-14.8, 4.7, -20.8, 5.8, -1.7, 2.5, 20.7
-18.2, -15.0, 1.2, 20.0, 3.3, -44.1, -4.1
-19.8, -13.5, 0.5, 20.4, 1.9, -47.1, -5.4
-23.0, 44.6, -23.6, -7.0, -25.7, -14.0, -11.5
-13.6, 21.8, -12.9, -1.9, -12.9, -9.6, -4.9
-11.6, -27.0, -16.5, 18.5, 15.9, 4.2, 40.0
|
20.7, -14.8, 4.7, -20.8, 5.8, -1.7, 2.5
-4.1, -18.2, -15.0, 1.2, 20.0, 3.3, -44.1
-5.4, -19.8, -13.5, 0.5, 20.4, 1.9, -47.1
-11.5, -23.0, 44.6, -23.6, -7.0, -25.7, -14.0
-4.9, -13.6, 21.8, -12.9, -1.9, -12.9, -9.6
40.0, -11.6, -27.0, -16.5, 18.5, 15.9, 4.2

1.4, -1.2, 0.0, -0.1, 1.5
30.6, -47.0, -19.4, -30.8, 30.1
19.7, -20.8, -28.9, 0.8, 8.8
|
1.5, 1.4, -1.2, 0.0, -0.1
30.1, 30.6, -47.0, -19.4, -30.8
8.8, 19.7, -20.8, -28.9, 0.8

-2.1, -6.1, -1.0
-23.0, 0.0, -16.0
0.0, -30.9, -29.2
-40.6, -32.0, 11.6
22.0, -6.7, -20.8
24.1, 19.8, 8.1
19.3, 39.6, -53.1
-44.3, -34.5, 7.5
|
-1.0, -2.1, -6.1
-16.0, -23.0, 0.0
-29.2, 0.0, -30.9
11.6, -40.6, -32.0
-20.8, 22.0, -6.7
8.1, 24.1, 19.8
-53.1, 19.3, 39.6
7.5, -44.3, -34.5

-34.5, -5.5, -16.6
-12.4, -4.5, 1.8
3.3, 53.5, 15.5
|
-16.6, -34.5, -5.5
1.8, -12.4, -4.5
15.5, 3.3, 53.5

1.0, -19.7, -7.5, 19.0, 3.2, -24.6, -42.5, -16.3, 15.4, 20.5, 15.3
-21.1, 18.3, 26.3, -30.0, 29.0, 12.6, -2.5, -30.6, -5.4, -15.7, -55.3
14.9, -13.9, -6.6, 2.1, -2.8, 30.7, -1.7, -1.3, -5.2, -17.7, -17.0
2.3, -9.1, 13.9, -11.1, 30.3, -53.6, -50.2, -25.5, -3.3, 27.5, -37.3
|
15.3, 1.0, -19.7, -7.5, 19.0, 3.2, -24.6, -42.5, -16.3, 15.4, 20.5
-55.3, -21.1, 18.3, 26.3, -30.0, 29.0, 12.6, -2.5, -30.6, -5.4, -15.7
-17.0, 14.9, -13.9, -6.6, 2.1, -2.8, 30.7, -1.7, -1.3, -5.2, -17.7
-37.3, 2.3, -9.1, 13.9, -11.1, 30.3, -53.6, -50.2, -25.5, -3.3, 27.5

10.0, -4.1, -25.3, 0.8, -13.8, -42.9, -18.4
7.3, -45.5, -11.2, -20.5, -8.8, -15.0, -6.8
24.1, -12.8, 34.7, 22.7, 6.9, -30.7, -1.2
|
-18.4, 10.0, -4.1, -25.3, 0.8, -13.8, -42.9
-6.8, 7.3, -45.5, -11.2, -20.5, -8.8, -15.0
-1.2, 24.1, -12.8, 34.7, 22.7, 6.9, -30.7

44.5, 12.1, -46.2
30.0, -36.1, -30.0
5.2, 52.0, 16.6
|
-46.2, 44.5, 12.1
-30.0, 30.0, -36.1
16.6, 5.2, 52.0

-3.4, 19.2, -48.3, -12.5, -13.9, -1.5, 2.9, 3.8, 26.5
-47.9, 21.3, 11.7, 11.5, -6.8, -27.5, 1.6, -9.0, 27.6
-4.8, -33.0, 16.7, 5.4, -45.3, -35.9, 28.2, 2.9, -52.5
|
26.5, -3.4, 19.2, -48.3, -12.5, -13.9, -1.5, 2.9, 3.8
27.6, -47.9, 21.3, 11.7, 11.5, -6.8, -27.5, 1.6, -9.0
-52.5, -4.8, -33.0, 16.7, 5.4, -45.3, -35.9, 28.2, 2.9
